Which row each row swaps with, under one turn or mirror:
The rows were stretched afterwards, more along some directions than others.
k_266: -3 1 5 6 3 -1 2 -13 -10 -8 4 -15 14 -8 2 -9 6 9 -21 8 26 -6
k_677: 13 -10 -2 -22 33 -16 -4 -6 9 -3 -1 3 11 3 3 1 7 7 22 -4 -15 -4
k_608: -1 1 0 -8 17 -24 -5 -23 -13 -8 -10 -4 6 -2 -2 7 13 7 -4 3 19 -7
k_6: 7 0 -2 -20 18 -13 18 -11 14 -11 5 1 -6 -13 -3 7 -1 7 -4 1 0 0
k_574: 6 -5 1 -14 3 -11 13 -17 10 -17 -1 -7 4 -2 1 2 9 15 0 0 13 -1
k_705: 19 6 14 -3 12 -6 -3 -26 -6 -7 -3 -8 9 8 9 1 7 3 0 18 4 -10
k_960: 17 14 13 -20 32 -12 -1 -5 9 -5 13 -15 0 1 8 -7 1 -3 -4 7 -8 -5
k_601: 0 18 4 -11 23 -17 -8 12 1 -4 7 -10 -2 4 -4 -11 1 5 6 -7 1 -2
k_758: -8 12 7 -6 1 8 9 -2 -11 -10 3 -21 -1 -13 -2 2 6 1 -20 5 13 3
k_184: 1 7 1 -19 -1 -10 2 -22 -1 -26 -6 -31 -6 -3 -2 21 17 11 -1 17 14 3
k_244: -9 -2 -2 4 10 -6 1 -4 13 -2 -1 6 5 -6 3 3 -9 9 -20 -7 26 -8
k_480: 12 15 15 -12 12 2 6 6 0 1 -3 -7 13 0 2 -6 2 13 2 2 5 -14
k_393: 7 17 3 -12 13 -20 -9 7 9 -10 8 -10 -4 8 -7 4 3 6 3 2 -5 -1
k_308: 6 -2 16 -12 28 -9 -12 -6 3 4 6 -7 25 9 10 -3 1 1 -6 -3 5 -18
k_874: 6 9 5 -8 19 -12 -11 -8 -9 -6 10 -10 0 4 12 5 0 -5 6 15 0 9
k_465: 12 13 10 -7 10 -5 0 -14 -5 -7 -1 -18 7 -5 15 4 13 6 -23 15 11 -11
k_812: 8 -1 14 -2 13 1 -12 -1 -2 -5 -2 0 17 4 -6 -14 5 2 -3 2 18 -16
k_784: 17 5 22 -16 16 -14 -18 -6 -3 -9 4 -12 22 13 -1 1 12 7 6 10 0 -17
k_179: 2 0 7 -5 4 -12 5 -12 7 -13 4 -4 1 -10 -8 -9 6 10 -13 6 21 -5
k_299: 9 3 14 -7 18 0 -7 -4 0 12 4 1 13 8 3 -18 -4 -3 -1 -2 1 -11
k_954: -1 5 11 -16 15 -3 -16 -18 1 -14 -7 -16 20 11 4 7 16 13 0 6 9 -10
k_283: 2 -4 5 -11 6 5 -4 -12 6 -6 -5 -19 -7 2 5 2 2 -3 -1 7 5 2
k_598: 2 -2 -2 -22 24 -6 12 7 16 -4 -5 -3 -5 -9 -7 9 -3 17 12 -8 -10 0
k_485: 10 -2 11 -6 17 -7 -7 -18 15 1 -2 7 20 10 -4 0 -5 15 5 3 10 -18
k_839: 4 4 -3 -4 4 -9 -7 -8 1 -6 -14 6 -4 0 -10 2 6 2 3 7 -5 -5
k_492: 8 -18 7 -18 15 2 1 -17 2 -9 -14 6 7 -6 1 11 19 5 -4 8 -5 -7
k_442: 0 10 9 -19 11 -7 -7 -17 18 -12 -2 -21 0 7 5 8 -2 11 -10 8 -7 -10
k_893: 3 13 22 -26 25 -2 -3 -10 8 -1 -9 -16 12 -7 -3 -4 4 12 -1 -3 14 -17
k_412: -1 -6 7 -11 6 -17 -12 -16 1 -4 -8 5 9 5 -10 -2 18 -1 4 -4 16 -10
k_611: -3 5 -4 -18 20 1 -1 -11 -1 -2 -7 -17 -5 -10 8 8 5 3 -4 -5 -1 9
k_680: 10 -21 -3 -15 5 -4 8 -30 11 -16 -4 -1 10 -8 0 13 17 12 -4 17 6 -3
k_593: 15 -5 2 -17 27 -28 -3 -16 20 -3 3 11 12 5 -3 -5 6 7 11 1 1 -19
k_993: -5 -7 3 5 10 -1 -2 -12 9 -6 -4 7 19 6 -6 -8 -4 17 0 -1 21 -9
k_14: 13 -9 19 -22 21 -8 6 -21 4 -18 -2 -3 21 -5 0 -1 12 12 1 13 8 -15
k_195: 19 -7 3 -10 20 -11 9 0 3 1 5 12 -1 -8 -10 -10 2 0 14 8 -10 -5
k_105: 16 -7 5 -4 20 -23 -11 -6 4 1 6 20 20 7 -4 -16 13 4 14 4 -3 -20
k_649: -1 -2 8 -5 22 3 -8 8 -7 2 -3 -3 11 2 8 -13 -5 2 8 -5 1 1
k_906: 3 -17 4 -9 8 -15 1 -11 8 -12 -9 17 21 2 -10 -1 12 12 -3 -8 9 -22
k_256: 3 -1 -3 -14 9 4 3 -11 -4 -17 -2 -14 -6 -8 5 3 13 2 2 14 -10 14
k_958: 2 10 3 -14 4 -5 -3 -13 10 -13 4 -15 4 1 -1 -1 11 14 4 16 -3 -2
k_962: -7 5 10 -15 8 -8 1 -2 -7 -7 -9 -5 2 3 -8 -9 4 9 11 -1 11 2
k_37: 2 12 0 -3 -5 -6 -1 -2 -2 -15 7 -15 -3 -1 -5 14 4 7 -10 9 5 3
k_280: 7 -2 10 -19 22 -2 -18 -9 -6 -10 -5 -22 12 9 2 -1 13 4 10 6 0 0
k_718: -10 11 1 4 4 -12 -11 -11 3 -7 -1 -16 2 8 -5 9 -5 12 1 6 21 -2
k_418: -2 2 -13 -2 13 -5 -4 4 -4 -7 2 -11 -10 -1 -3 4 -1 -1 0 -2 2 14
k_118: -2 -5 -5 -22 13 -24 -11 -18 24 -16 -11 -12 9 5 -1 13 8 21 3 1 4 -10
k_817: 8 8 13 -16 9 -11 -15 -17 1 -22 -5 -20 20 11 -4 14 19 18 2 14 8 -11
k_390: 14 -7 3 -8 12 -20 -7 -9 -2 -6 -3 8 5 11 -4 7 9 -3 12 4 4 -11
k_476: 2 -20 -11 0 9 -7 -1 -19 5 -4 -9 2 5 -1 0 14 6 2 -2 -4 18 -7
k_243: 5 6 8 -25 17 -12 7 -5 -16 -13 -2 -11 7 -14 -9 1 17 8 20 2 10 6
k_849: 5 4 7 -17 25 -16 -5 -18 12 -4 1 -9 2 -2 -3 -13 8 6 -5 -1 8 -8
k_387: 1 2 3 -12 1 -6 7 -24 9 -23 -3 -11 4 -6 -4 2 13 14 -5 19 14 -5
k_455: 0 12 -1 -11 18 -8 -10 -7 20 -8 7 -27 0 3 5 6 -8 12 -14 0 15 -5
k_851: 3 -2 6 -16 14 -1 11 -17 8 -23 1 -16 20 -6 1 8 12 18 -7 7 18 -6

k_480 swaps with -> k_465
k_244 swaps with -> k_893
k_608 swaps with -> k_962
k_266 swaps with -> k_299

